One turn sends every row of this set to another row. A few are shown first. Where does it send the rows asked after them?
tudu: [-14   5  -6  -5   3   3  -9 -25  15   6  -9 -19   2 -16  24   8  -2]
Rimo: [ -4  16 -24   4  12  -4  -2   4   7   8 -21 -33  -4 -21 -14  17   7]
Sul: [ -9  -5   2   2  -6 -16   3   1   3  19 -24 -28   3 -10  20   8  -4]
mezos: [  2   1 -12  25  18  -9   8 -11  13   8 -34 -22   4 -16  -6  11   2]
Bese: [-25   6  -6   8  -8 -12  -9   6 -19   1 -21 -23  13  -4 -19   4  -5]
depo: [  0   0  -4  25  19  -5  -3 -21   8  10 -31 -27   8 -19  -6  19   5]
turud: [-15   4  15  15 -17   6  10 -22  -9  -8 -11   0 -11 -14  -6   9   1]
tobo: [  1  10   5   5   9  -8  19 -11   7  -6  -8 -29  25 -31   0  14  13]
zuvag: [ -7  -7  11  -7  -5 -16  -1  -4   6  21 -18 -27   8  -7  11   4  -4]
gena: [-11   5  -3 -13   4   1  -5 -23  21   6  -7 -14   3 -11  15   1  -4]
gid: [-25   7  -6   7  -7 -13  -8   6 -19   0 -20 -23  13  -4 -19   3  -6]
rab: [  2  10  -1   8   8 -10  25  -6   9  -6 -11 -25  22 -30   2  13  11]
rit: [-21   9   4  13 -15  11   0 -11   3 -14  11  -2  -1 -19  -6  11   9]
tib: [-13   4  11  15 -18   4  16 -15  -4  -8 -13   4 -13 -12  -7   4   0]
Non: [  0   9   0   9   8  -9  21  -8   6  -7 -10 -28  24 -33   4  16  13]
vebig: [ -2  14 -12  -7  13  -3 -10  -5   8  11 -15 -34   2 -19 -24  15   9]
tid: [  3  -1   5  13  20  -6  -3 -24  12  12 -26 -23  12 -14 -17  12   5]
zela: [ -1  16 -19  -4  12  -6   0   3  13   9 -18 -30  -1 -17 -23  11   6]
vulan: [  5   0  -3  14  20 -11   7 -13  19  10 -30 -18   8 -10 -17   4   2]
napu: [-33  -6 -13  17   9  -6   5  11  -1  -7 -21 -26  -4 -20 -14   1  -9]
fuf: [ -5   4   4  11  -8  22   1 -23  -8  -4  10 -11   7 -10 -10  15   4]
buka: [  3   9   3   3   9 -10  23  -8  10  -7  -8 -25  24 -29  -2  11  11]
bogo: [-11   6 -12  -7   3  -1   4 -15  23   4 -12 -11  -1 -10  19  -2  -6]
riz: [-14   7 -15  -1   3   1  -1 -17  17   3 -13 -16  -2 -15  29   7  -4]
buga: [-28  -7  -2   2  11  -7   4   5   6  -5 -14 -21   1 -15 -28  -7 -10]
gidu: [-30  -9   8   2  11  -2 -11  -7  -2  -2 -10 -29   5 -19 -27   4  -6]
niz: [ -7  -5   4  -4  -6 -18   5   2   8  19 -22 -25   6  -6  14   2  -6]
rap: [-24   8  -5   6  -7 -12  -9   6 -19   1 -21 -24  12  -4 -20   3  -6]
pigog: [-22  10  -2  18 -16  11   4  -7   3 -15   8  -2  -4 -20  -1  11   7]
zafiv: [ -1   5   0   3  -8  16  14 -13   4  -4   8  -3   5  -1 -18   0   1]
pesam: [ -8   6 -12  26  -9  21   9 -12 -10  -7   1 -13  -1 -13   4  19   3]
dudap: [-25   7  -5   8  -8 -13  -8   6 -19   1 -21 -24  12  -5 -19   4  -6]
gaf: [-21  10  -3  14 -16   8   9  -3   8 -16   8   1  -5 -16  -6   5   6]
mor: [-34  -8  -3  17   9  -1 -10  -3 -10  -5 -16 -34  -1 -26 -12  12  -5]
gega: [ -9  -6  10  -1  -6 -15  -4  -5   1  21 -19 -31   7 -11  18  10  -3]
bos: [ -5   8 -16  19  -9  15  22  -1   0  -7  -1  -2  -3  -6  -5   4  -1]
doni: [-12   4  15  12 -17   5  13 -20  -6  -6 -10   3 -11 -12  -9   5   0]
fiv: [ -4  15 -16   2  12   0 -11  -5   3  10 -18 -37   0 -24 -15  22   9]
tafi: [-19  10   4   9 -15   9   5  -8   8 -14  11   1  -1 -16 -10   5   7]
busod: [-15   4  10  19 -18   5  14 -18  -8  -8 -14   1 -14 -15  -2   8   1]

Non goes to rab
Sul goes to niz
tib goes to doni
Now these:
napu goes to buga
mezos goes to vulan
tafi goes to rit
pesam goes to bos
riz goes to bogo
Rimo goes to zela

One turn sends every row of this set to another row. A few are shown first. Where does it send the rows asked after them?
funen: [ -8   5   4  16  18 -10 -12 -14   7   0   3 -16 -25  -8  -7   4]
rine: [-11 -12   3  11 -16  -3  -7   5  -6  -4 -19 -24   2  -1   8  10]
pup: [-11  -2  18   1  -4   2 -15   5  -8   6  17   3   3  22   3 -12]
tuges: [-13   1 -17   2  -3 -15   0 -24   2 -22  -8 -12  -3   3   5  10]
pefa: [ -8  -6  18  13  26   7 -14   0  -3  -5 -12 -20  -3  14   2  -5]
nakug: [ -2   2   3 -18  -3   2  -2  -9 -18 -11  -4   5  -8  10 -10  15]
tugog: [ -5  -2 -12   8 -10   3 -12   5  -4 -10 -13 -12 -22  18  -2 -14]
Tarop: [ -6  16  12  -2   4  13  -2   9 -12   4  -4   0 -22   2  -5  -3]
diruz: [ -3   9   8  13 -13  14 -14  12 -19  -6   7  -2 -11   4 -11   4]
Taboz: [  8   4 -12  21   1 -18 -16  -9   6   0   5 -15   7  13   4 -13]
ruz: [-14   2  21  20   1  -7 -17 -14  -8 -30  -5  -4   2  -3 -13   6]
Gefo: [ -7 -14   0   8  -6  -4  -3 -23  -1   0  10   9  12   7 -18  -5]
lavud: [ -4  14  15  -1  10 -13  -5 -27  -2 -10   3   6  16  12   8  -6]
Dag: [-30  -1  -1  25   5 -22 -10  -4   2 -16  -5  11   9  16  -2   0]
Dilud: [ -7   6  21  -6   6   5   2 -14  -6   7 -22  -8  -6   1  14   8]
nulo: [ 21  -9   3  11  -9 -16 -20   1  -3  -4  -3   4   8  -3  -8 -10]
med: [  3  -5  -8   5   3  -1   1 -29   1  -2  -8   8  -5   9 -19 -10]
feko: [-18 -12  20  10  17   6 -14  -5 -11 -13  -1 -17   5   9  -2  16]
dito: [ -4   5  22   2  -3   2  -8 -25   0  -9  -9  18 -10  -2   8 -11]
mumed: [-14 -14  -5  10  -2  -4   3 -18   9   0  -4   1   2  12 -10 -24]
zuvev: [ -7  -1  17   6  22 -20  -6   6   2  -3 -11 -13  11   0 -11 -11]
govu: [  0  -7   6  14  20   7 -17  -7 -10  -9 -10 -23 -13   6  -7  15]
mas: [ 12   5  18  21  -7   5 -22  -7 -10  10  -3 -10   0   6   7   6]
bovi: [ -7  10  -8  13  25 -22  -3  -8   4  -4 -20   9  -4  13  -6  -6]
guv: [-15 -17  -8  -7  -7 -13   1  -6   9  -2  -3  -5 -11 -14   5   4]
reda: [ -6   7 -11   5  -6 -18  -1   5  -6 -14 -10  19  -1  23  12  -2]
nifo: [-11  -7  10  12   0 -12   5   8  -9 -10 -24  -2  -6 -15  13   9]
suloz: [-17   2   7  -2  -8   6   2  23 -14  -7  -9  -6  -4   3  -7  -3]
gifas: [ -7   8 -11  11 -10 -15  -8   1  -6 -10   6  21  -7  20  13   4]
Gizis: [ -7   6  -8  21  14 -18 -14 -16  -1  -4   9  13  -5   8 -12  19]
Sov: [  3  -5  13  33  -7  -9 -13   7 -12  -2  -4  -1  -5 -13  10   7]
riro: [  4   9  23  14  11  -6   0  -3 -11   7 -11  10 -11 -12  14   7]
Piral: [  0  11 -12   0   2 -18  -2   2  -4  -2   2  22  -7  21  11   4]

diruz goes to suloz
guv goes to dito
Now these:
Taboz goes to tuges
bovi goes to Gizis
rine goes to Dilud
funen goes to ruz
reda goes to Piral
riro goes to Sov
govu goes to feko
pup goes to tugog
Gefo goes to mumed

